In the table below, every row is followed by its label. The labels come from one hidden rule.
[-25  12   8   3  25  19  -5   3 -29 -57  37 -49  11 -27  39   2] 1
[ -9  12  10 -10   2   4  -7   3  -9  -5  10  -3 -15  -4   7  12] 1
[ -7  20   4  -9  19  32 -20  29 -16 -55  48 -46   5 -25  34 -11] 1
[ 16  31 -30  30 -14  -1 -30  27  11 -19  22  12 -30  34  25 -17] 0
[ 29  42   8  47  -8 -34   0 -31  54  22 -42  39 -42  49  16 -14] 0
[ -9 -26  -1 -16  -2   5  17 -13 -20  12  -6   1  29 -28 -11  -7] 1
[  3 -32  26 -21   8 -17  30 -35   1  29 -48  11  21 -12 -27  12] 0
[-12 -46  16 -54   7  11  31 -14 -12  26 -28 -19  45 -41 -33  12] 1
[-27   4  16   3  20  15   4 -10 -12 -29  19 -38  -4 -30  34  -1] 1
[ -3 -24 -29 -10 -14  16   1  39 -20 -10  33  -3  15  -9 -11 -15] 0
[ 17  13  13  20  -7 -25  20 -35  36  17 -29  22 -10  20   3 -11] 0
[ 31  45   0  68 -27 -33  -6 -13  38  18 -28  43 -39  59  25 -21] 0
[-20 -37 -16 -21  11  17  -1  23 -13   6  14 -29  24 -28 -33   2] 1
[  0  16  17   0  -5 -18   1  -1   8  31  -6  23 -26  18 -17   5] 0
[ 27 -26 -36 -16  -9  20   2  38 -17 -10  24 -12  32 -12 -32  -9] 0
[ -5  19  24  12  -2 -23  -9 -40  25  36 -24  32 -36  27   9  15] 1
[ 15  -8 -27  -5 -24   0   3  23  -4  -8  21   9  11   1 -18  -2] 0
[  1  28   6   8  -3  -7 -23   3  13  27   5  24 -41  20 -13   7] 1
[-15  11  13   0   6   4 -23  -3  11  15   8  -9 -14   5  -2   5] 1
[ 14   2  -6  24 -15 -25  10  -3  18  10 -23  24  -7  22   2  -8] 0
[-17   9  29  -1  10   4   4 -17  -1 -13  -6 -16 -19  -7  26  11] 1
[ -8 -12 -12 -13   8   0  13  19  -9  -3   2  -9  23  -2 -21  -3] 1
[ 41  51  19  70 -11 -43  -8 -42  40  22 -37  56 -44  56  28 -15] 0
[-22  20  69  20  39 -10  19 -58  20 -21 -22 -21  -8 -18  43  16] 1
[  9 -23  10 -16   5  -8  18 -16  -2  20 -26   4  28 -15 -22   6] 0
[  5  18   2  28   7 -14  -2 -23  24  16 -17  27 -33  24  13  -4] 0
[ -3  14  -5  -5  18   7  -8  21 -12 -11  30  -8 -11   5  -2   8] 0
[ 15  32   6  43  -2 -23  -6 -14  30  15 -37  29 -44  34  19   2] 0
[  1   2  12 -11 -13  -1 -22  14  -4   5  17  11 -23  14 -14  17] 0
[ 13  29 -12  29 -13 -18 -14 -18  23   9 -21   6 -37  35  20  -8] 0
[ 30  23  20  55 -22 -51  -9 -23  45  22 -47  32 -42  53  24 -17] 0
[ 14   6 -16  13  -9  -9  -1  -2  24   2 -11  17  -8   8  11  -5] 0
[ 26  28 -20  37  -9 -24  -3   9  16   6  -7  37 -26  32   0 -20] 0
[ 16  -1  18  12   3 -22  19 -38  19  24 -42  21   4  21  -6  -1] 0
[  0  30 -14   6 -28   2 -16  21   1  17  24   9 -33  20  -5   6] 0
[ -1  16   4 -10 -12   5 -11  23 -14  20   9  17 -22   7 -12  18] 0
[ 13   7 -62  22 -21  19 -28  49  -5 -20  48  -8 -16  13   3 -24] 0
[ 20  25  -9  44 -26  -8 -13  17  10  -4   9  29  -9  34   6 -15] 0
[  1 -20   7  -8  -5  -1  20  -1   2  16 -10   7   8   1 -19   1] 0
[ 12 -18 -34 -20 -11  25  -7  45 -23 -16  33  -8  17 -11 -17 -20] 0
[-36   3  25  -1  26  10  -7  -8  -8 -22   7 -35   6 -23  31   8] 1
[ -1 -16 -11 -10   8  -8  14  13  11  -1 -10   1  -6  -5   1  -2] 0
[ 16  27  33  38  -8 -29  14 -55  37  30 -50  36 -20  30  26  -4] 0
[ -5 -16 -27 -10  -6  10   3   7  -8  -5  23  -3  18   1 -11   4] 1
[ 22  10 -10   7 -19  -6  -4  16   8   2  -4  21   0  16  -4 -12] 0
[ -4 -33 -11 -27   1   5  15   7 -14  19  -2  -8  20 -15 -28   5] 1
[-14  22  15   7   6  10 -12  -7  -4  -8   2 -11 -20   8  21  11] 1
[  4 -12  10 -13   0  -6  24  -3  -2  13 -13   7  29  -4  -9  -5] 0
[ 21  -2 -11  18 -22  -9  -2   4  19   6   5  14  -1  21 -13  -8] 0
[ -6 -27  -8 -40  22   5  12   0 -20  15 -14 -17  26 -24 -25   8] 1
[ 26  12   1  27 -15 -25   0  -1  19  11 -18  33  -8  27  -3 -11] 0
[ -7  15  27   2  -6   5  -1 -18   9  34  -3  19 -15   9 -21  21] 1
[  0  14   7   6   3  -3  17 -24  23  12 -12   8  -3   5  10  -4] 0
[ -9 -47  27 -37  15  -9  40 -40 -17  32 -48  -7  40 -27 -31  27] 0
[-18   9 -11   0  19  21 -22  15 -17 -47  44 -32   7 -20  32  -2] 1
[-26  -6   7  -7  34  29   2  15 -23 -63  45 -64  32 -42  42 -10] 1
[  8 -34 -25 -22  -1   4  11  31 -27   5  11  -5  22 -11 -22 -10] 0
[ -3  22   5   1  -2   7 -13   3   0 -11   3  -7  -3   0  26   3] 0
[  3  14 -33  26 -20  11 -21  33   6 -14  25   0 -26  21  21   0] 0
[  1 -36  -7 -30   1   6  17   5 -20  16  -2  -7  46 -28 -39   6] 0
[ 13   2  -7  16 -22 -16  22 -13   9  14 -21  21 -15  21  -3  -9] 0
[-15  13  21 -10  31  21  -3  -4 -14 -50  12 -37  14 -30  37   9] 1
[-17 -30  -2 -29   5   6  13   7 -23  18 -11  -1  34 -34 -41  10] 1
[-19  27  65  15  25 -23   8 -53  25   5 -37  -4 -21   3  27  12] 1
[  1 -16 -29 -23  -1  22  -9   9 -15 -16  13 -11  21 -13 -14  -4] 0
[ -8   0  -9 -14  -3   3 -22  31  -2   3  25  -3 -11   1 -17   0] 1
[-19 -80 -37 -66   3  37   8  49 -52 -12  28 -27  64 -56 -55  11] 1
[-14  12  18  -6   8  -1  -3 -21   2   7  -6  -4  -9  -2   8   4] 1
[ -6   2  22  -5 -15  13 -16 -19  11  19  -2  19 -15   5 -22  20] 1
[  4  39 -16   9 -18  -4 -37   0  22  30   9  35 -55  30  -6   3] 0
[-14 -38  -1 -24   8  -4  14  -8 -10   6  -6 -25  37 -30 -21   7] 1
[  1 -11  -2  -9  -1   0   9  -6   1   5   6  10  21   5 -20   1] 0
[-10 -58  24 -54   3  14  27 -10 -20  16 -20 -11  52 -44 -47   5] 1
[  0  -6  -2 -15   1  -6   5 -15   1  11  -8   1  11  -2  -4   3] 0
[  6 -24 -25 -33  -4   2  -1  27 -27  -6  17 -18  36 -15 -23  -2] 0
[ 13   4 -25  12 -20  -8   2  13  17   3  -1   8   1  24  -3 -12] 0
[-18  16  58   6  38  -2  13 -47   2 -23 -16 -40  11 -27  56   9] 1
[ -9   8 -18  -3  15  21 -12  28 -11 -35  35 -20  -7 -16  15  -8] 1
[ 16   5 -28   5 -20   3  -7   0   3  -7   1  16   5  20   1  -2] 0
[ 18  30  15  45 -10 -27   0 -24  41  13 -42  35 -40  39  28  -4] 0
[-15 -57 -21 -60   0  16  15  30 -30   4  25 -27  44 -37 -39  10] 1
[ 23  -6 -28  -3 -12  10 -13  35  -9  -3  29   8  11  19  -7 -17] 0
[  5 -21  25  -6  10 -23  21 -35  -6  26 -49   4  20 -14 -14  17] 0
[ 21  30  -6  33  -4 -22  -8 -15  29   2 -19  28 -28  32  20 -16] 0
[  6  25  17   4 -13  -9 -15 -11  28  35 -19  42 -55  24  -2  -2] 0
[ 20   6 -19   2 -14   2   8  21  -2   5   8   9   0   8  -6  -9] 0
[ 14   1   2  16  -2 -15   9  -3  16  12 -17  28  -1  29  -6 -13] 0
[  7  -5 -21   6 -12   2  -6  25   4 -16  14  12  -6  14  -7  -7] 0
[ 23   8 -56  10 -12  17 -35  46 -10 -24  36   6  -8  11   1 -18] 0
[ 17  19 -36  33 -12 -10 -18  11  15  -8  22  20 -27  28  23 -34] 0
[ 27  40 -36  40 -23  -7 -29  31  12 -13  22  21 -34  45  12 -26] 0
[ 23  -9  29  11  -6 -25  22 -22  17  28 -29  23   6  10 -15  -7] 0
[ -5  23  -1  -2 -18   5 -25   5   6  24  -7  18 -27  15 -11  11] 1
[ -6  18  48  -1  -2 -37  14 -41  22  50 -42  43 -30  21 -17  29] 1
[ 18  25 -38  36 -17   1 -17  35   6  -3  12  20 -17  31   8 -13] 0
[ -4 -25 -19 -18  -1   3  -6  14 -16   7   8   0  18  -9 -17  14] 1
[  0   3 -23   0  -4   4  -3  24  -3  -5  20   6   2   6   6 -18] 0
[-14 -36   0 -29  12  13   8  -6 -19  -4   5 -13  27 -30  -1   4] 1
Here are more rows. What is the label of each one?
[  1 -34  -6 -29   2  -1   2   4 -19   3   0 -10  24  -6 -15   3] -> 0
[ -2  13  12  12   7   9 -14  -4  -3 -24  11 -29 -10 -10  29   9] -> 1
[-32  23  57  21  41  15  10 -38 -11 -56 -17 -47   5 -29  63  10] -> 1
[-32  11  18   0  14  18   1   9 -21 -53  45 -53  15 -29  35  -3] -> 1
[-16  19  35   3  38  10   2 -25  -7 -44   5 -51  -1 -33  51   7] -> 1
[ -8  15  15  10  15  14  -8 -20  13   2  -7 -11 -11   0  21  13] -> 1
[ -4 -24  47 -17   4 -33  24 -55  17  47 -54  32  22  -2 -15   7] -> 0
[-21   4  24  11  13   5   4  -8  -3 -46  16 -43   7 -23  42  11] -> 1
[ 18  12 -10  27 -15  -2 -19  10   6   2   3  19  -4  28  10 -21] -> 0
[ 12  -4  15  12  -3 -25  25 -20   5  26 -30  23  -1  11  -1   5] -> 0
[ -4   5   3 -12 -14   3  -8  13   6   2  10  14 -20  14 -18  28] -> 1
[-29  11   9  16  38  31 -11  16 -25 -90  37 -58   9 -31  50  -3] -> 1
[ -7  -7 -15 -10   2   8  -2   4   3   2 -11   0  -3  -5  -3   6] -> 1
[ -3  11  22  -5  -7  -5  -6  -5   4  23   1  17 -30  12  -5  14] -> 0
[-31  12  24   9  25  14  12 -26   5 -44   4 -33   0 -23  41   1] -> 1
[-13 -41 -26 -35  10  22   3  31 -24 -13  16 -30  38 -35 -21  11] -> 1
[  7 -36   5 -34  -5  -1  10 -10 -18  23 -15 -11  35 -25 -34   9] -> 0
[-25  20  60  16  29 -15  19 -45   5 -27 -16 -32   1 -20  52   1] -> 0
[ -4  11 -16 -11 -29   0 -15  28  -2  10  31  18 -23   5 -27  15] -> 1
[ -3 -10 -14 -11 -12  -4  -7  27  -6  12  -1  -7   8   0 -16 -11] -> 0
[  7 -16  11  -7   7 -17  22 -15  10  12 -17   4  15  -4 -25   4] -> 0
[-32   9  13  -2  19  11  -7 -16  -2 -49   4 -35  -3 -13  38   1] -> 1
[  0  23 -13  -4 -16   5 -21  13   6  -3  18  15 -29  16  -9   8] -> 0
[  2 -32   2 -17  -1   1  13 -13   0  22  -7   0  34 -16 -23   6] -> 0
[ 18  11   9  10 -12  -9  10  -7  17  26 -22  22   1  11  -8  -3] -> 0
[ -5   0   5   9 -10   0   9 -12  10  14 -29   2  13  -2 -16   0] -> 1
[  1 -18 -10 -16  -2   7   0 -28   9  16 -19  -9   2  -6  -6  11] -> 0
[ -7 -50  12 -43  14  -1  29 -25 -17  22 -20  -9  33 -35 -33   7] -> 1
[ -1  -4   4  -2   4  -9   4  -9   2  24 -15  14   8   1 -12   0] -> 0
[-16 -30  -1 -19   9   8  22  -3 -20  13 -25  -6  18 -20 -25  17] -> 1
[-11 -33  -6 -26   8   9  15   3 -18  15   1 -25  30 -31 -25  11] -> 1
[ 18  45 -15  50 -19 -22 -16   3  13   7 -15  25 -43  41  35 -14] -> 0
[ 10 -18 -22 -23 -12   8   6  32 -21   0  16  -6  28  -3 -34 -16] -> 0
[-14 -27 -24 -32  11  21   5  -2 -14   0   3 -24  19 -27  -4  -2] -> 1
[-11  -5  -7  -2   5  13 -20  33 -11 -12  33  -4 -21   2  -7   6] -> 1
[-17 -18 -46 -27   6  35 -18  34 -29 -19  36 -16  24 -22 -13   0] -> 1
[-21 -54 -22 -54   2  31   6  18 -32  -4  16 -32  39 -49 -35   7] -> 1
[-18   2  31   4  24   4  18 -38 -10 -44  -4 -37  17 -38  48  -2] -> 1
